Some points, one per row:
array([ 28, -33,  94, -15,  25,  53,  31, -16, -19,  27, -13,  49])
array([ 18,  18, -19,  49, -45,  22,  44,  33, -20, -35,  23, -30])
array([-14,  26, -43,  -6, -17, -61, -12,  -3,   0, -11,  11, -41])
array([  9, -43,  51, -30,  17,  38,   5,  11, -37,  52, -31,  47])
array([  4, -60,  40, -50,   0,  84,  -8,  15, -21,  45, -55,  72])
array([-25,  44, -67,  28,  16, -37, -35,  -3,  22,   1,  32, -70])
array([ -17,   32, -115,   12,  -52,  -13,  -29,   13,   10,  -62,   22,  -56])
array([ -5, -21,  60, -38, -21,  19, -21,  11,  -9,  45, -46,  73])
array([ -6, -20, -22, -21, -27,  45, -16,  15, -10,   4, -25,  19])
array([  8,  61,  10,  -1, -14, -11,  16, -15,  21,  11,  13,  -4])
array([-21,  -9,  16, -33,   6, -69, -22, -38, -10,  -7, -26,  30])
array([-13,   5,   4, -24,  48, -70,  11, -14,  -2,  -1,  -8, -38])
array([  7, -56, 120, -53,   8,  58, -11,  12, -24,  83, -83, 122])
array([ -19,   29, -106,    8,  -47,  -13,  -30,   12,   13,  -58,   20,  -53])
array([ -5,   0, -28,  -3, -11, -15,  -6,   5, -19,  -7,  13, -23])
array([  8, -31,  17, -36,  35,   6, -14,  27, -22,  38, -36,  16])
array([  7, -46,  44, -27,  16,  33,   6,  -3, -34,  45, -23,  39])
array([ -9,  36, -87,  24, -28, -54, -14,   9, -11, -42,  50, -74])
array([  2, -17,  -3,   5, -14,   5, -10, -19,  -4,  -9,   1,  10])
array([-17,  19, -48,  22,  21, -45,   7, -23,  31, -78,  55, -77])
array([ -22,   46,  -82,   35,    9,  -73,   -8,  -27,   38, -104,   78, -108])
array([  9,  51, -65,  45, -25, -49,  11, -21,  12, -75,  69, -83])
array([  1,  22, -22,  25, -24,  -6,  11,   8,   1, -42,  30, -14])
array([  5,  16, -14,  18, -27,   2,  15,  13,   1, -31,  22,   0])
array([ 27, -23,  54,  21, -36,  67,  54,  33, -22,   9, -13,  33])
array([-11,   8, -70,  -2, -33,  10, -28,  11,  -1, -31,  -1, -20])
array([-11, -41,  67, -50,  24, -31, -14, -36, -23,  31, -55,  76])
array([  6,  62,   0,  -3,  -9, -11,  17, -10,  22,  14,  11, -11])
array([ 12, -43,  57, -30,  17,  44,   8,   8, -35,  53, -28,  49])
array([-18,  14, -11,   7,  36,  -8, -31,  -2,   7,  40,   4, -21])
array([ 28, -23,  56,  18, -22,  69,  51,  36, -25,  10, -17,  37])
array([  9, -10, -44,  -3,  -9,   7,  -9, -14,  12,   0,   2, -10])
array([  8, -16,  44,  -1,   2,  40,  24,  12, -10,   6,  -5,  47])
array([ 16,  28, -12,  14, -34,  28, -12,  31,  -3,  26,  -3,  -6])
array([ 35, -55,  55, -40,  13,  49, -10,  41, -25,  47, -31,  33])
Here are 10 more points, each followed by its number:
array([ -6, -17, -41, -19, -23,  37, -19,  14,  -8,  -6, -18,  13]) 0
array([ -1, -11,  -6, -10,  -3,   2,  -5,   7, -24,  13,   0,  -3]) 1
array([  8, -25,  71, -25,  37, -10, -14, -50,  -2,  16, -60,  81]) 2
array([ -5, -53,  90, -58,  34, -18, -14, -31, -26,  55, -68,  96]) 3
array([  7,  41, -54,  54, -67,  23,  38,  57,  12,  14,  44, -52]) 4
array([ 21, -43, 111,  23,  26,  97,  39,  -3,  14,  73, -32,  95]) 5
array([ -7, -26,  97,  -8,   0,  78,  20,  38,   3,  57, -13,  58]) 6
array([  2, -13, -10, -21,  24, -11, -19,  26, -28,  27, -23,  -7]) 7
array([  3, -19,  56, -24,  33, -19, -18, -53,  -1,   6, -53,  65]) 8
array([-10, -23,  20, -25,  28, -35, -23, -59, -16, -19, -33,  30]) 9
Which three of these numbered points are nearest to each point below, ignoring the direction in which the first points spread most? Their numbers follow each, nearest first.
array([ 19, -33, 103,  28,  18,  95,  39,  -1,  16,  64, -28,  90]) > 5 6 1
array([ 17,   6,  12,  26, -47,  65,  43,  57,   2,  63,   7,   6]) > 4 6 5
array([  3, -27,  25, -18,   6,  21,  -2,  10, -28,  31, -15,  19]) > 1 7 0
array([  2, -18,  -9, -25,  26, -16, -23,  21, -27,  20, -24,  -6]) > 7 1 0
array([ 10,  10,  30, -20,  -9, -19,   0,  -2,  22,   0, -32,  65]) > 2 8 3
array([ -8, -25,  27,  -8,  48,  -3,  15, -24,  17, -27,  14, -12]) > 2 1 9
array([-10,   3,  52,   9, -12,  52,  11,  38,  10,  27,   8,  28]) > 6 5 1
array([ 15,   3,  14,  29, -49,  66,  46,  59,   0,  61,  10,   6]) > 4 6 5
array([  2, -43,  15, -39,  -7,  71, -13,  19, -15,  32, -49,  57]) > 0 1 7
Now 10 new points, numbered from 0 again:
array([  3,  17, -12,  19, -27,   1,  15,   9,  -3, -26,  24,  -4]) 0
array([ 11, -37,  32, -37,  36,  16, -17,  30, -35,  52, -46,  27]) 1
array([-22,  30,  -8,  32, -32,  16,   1,  35,  25, -11,  39, -17]) 2
array([ -7,  10,  31, -17, -30,   0, -19,   7,  -7,  19, -31,  45]) 3
array([ 25, -76,  52, -49,  12,  34, -39,  -6,  -9,  80, -80,  86]) 4
array([  3,  67, -90,  56, -51, -70,  -3,  28, -18, -34,  76, -93]) 5
array([-15,  51, -73,  42, -12, -61, -15,   6,  17, -38,  64, -69]) 6
array([-16, -23,  30, -40,  12, -54, -19, -46, -16,   9, -35,  43]) 7
array([-12,   2, -16,  10,  32, -29,  10, -25,  31, -58,  40, -48]) 8
array([-13,  25, -41,  11,  21, -23,   6,  23,  -5,  17,   8, -29]) 9
Which three of these numbered points are nearest to each point below, ignoring the direction in which the first points spread most? Their numbers follow each, nearest first.
array([-33, -13, -18,   8,  29,  12,   8,  21,   8,   8,   0, -29]) > 9 1 6
array([  3, -23,  14, -14,   5,  16,  -1,   5, -22,  26,  -4,   9]) > 6 1 9
array([ 10,  -8,  34,   0, -11,  31,  15,  13,  -7,   3,  -2,  39]) > 0 6 2
array([ -19,   42,  -81,   33,    6,  -70,   10,  -25,   40,  -98,   76, -109]) > 8 6 0
array([-11,   5, -20,   7,  32, -29,  10, -22,  30, -59,  45, -50]) > 8 6 0
array([  -4,   33, -116,   22,  -29,  -39,  -20,  -22,   26,  -49,   42,  -76]) > 4 6 0
array([  4,  66,  -3,   1,  -9, -13,  18, -13,  26,   5,  12, -15]) > 6 3 0
array([-15,  12, -31,  10,  23, -41,   8, -29,  27, -61,  45, -60]) > 8 6 0
array([-18,  27,   5,  26, -29,  21,   6,  37,  17,  -4,  34, -14]) > 2 0 6
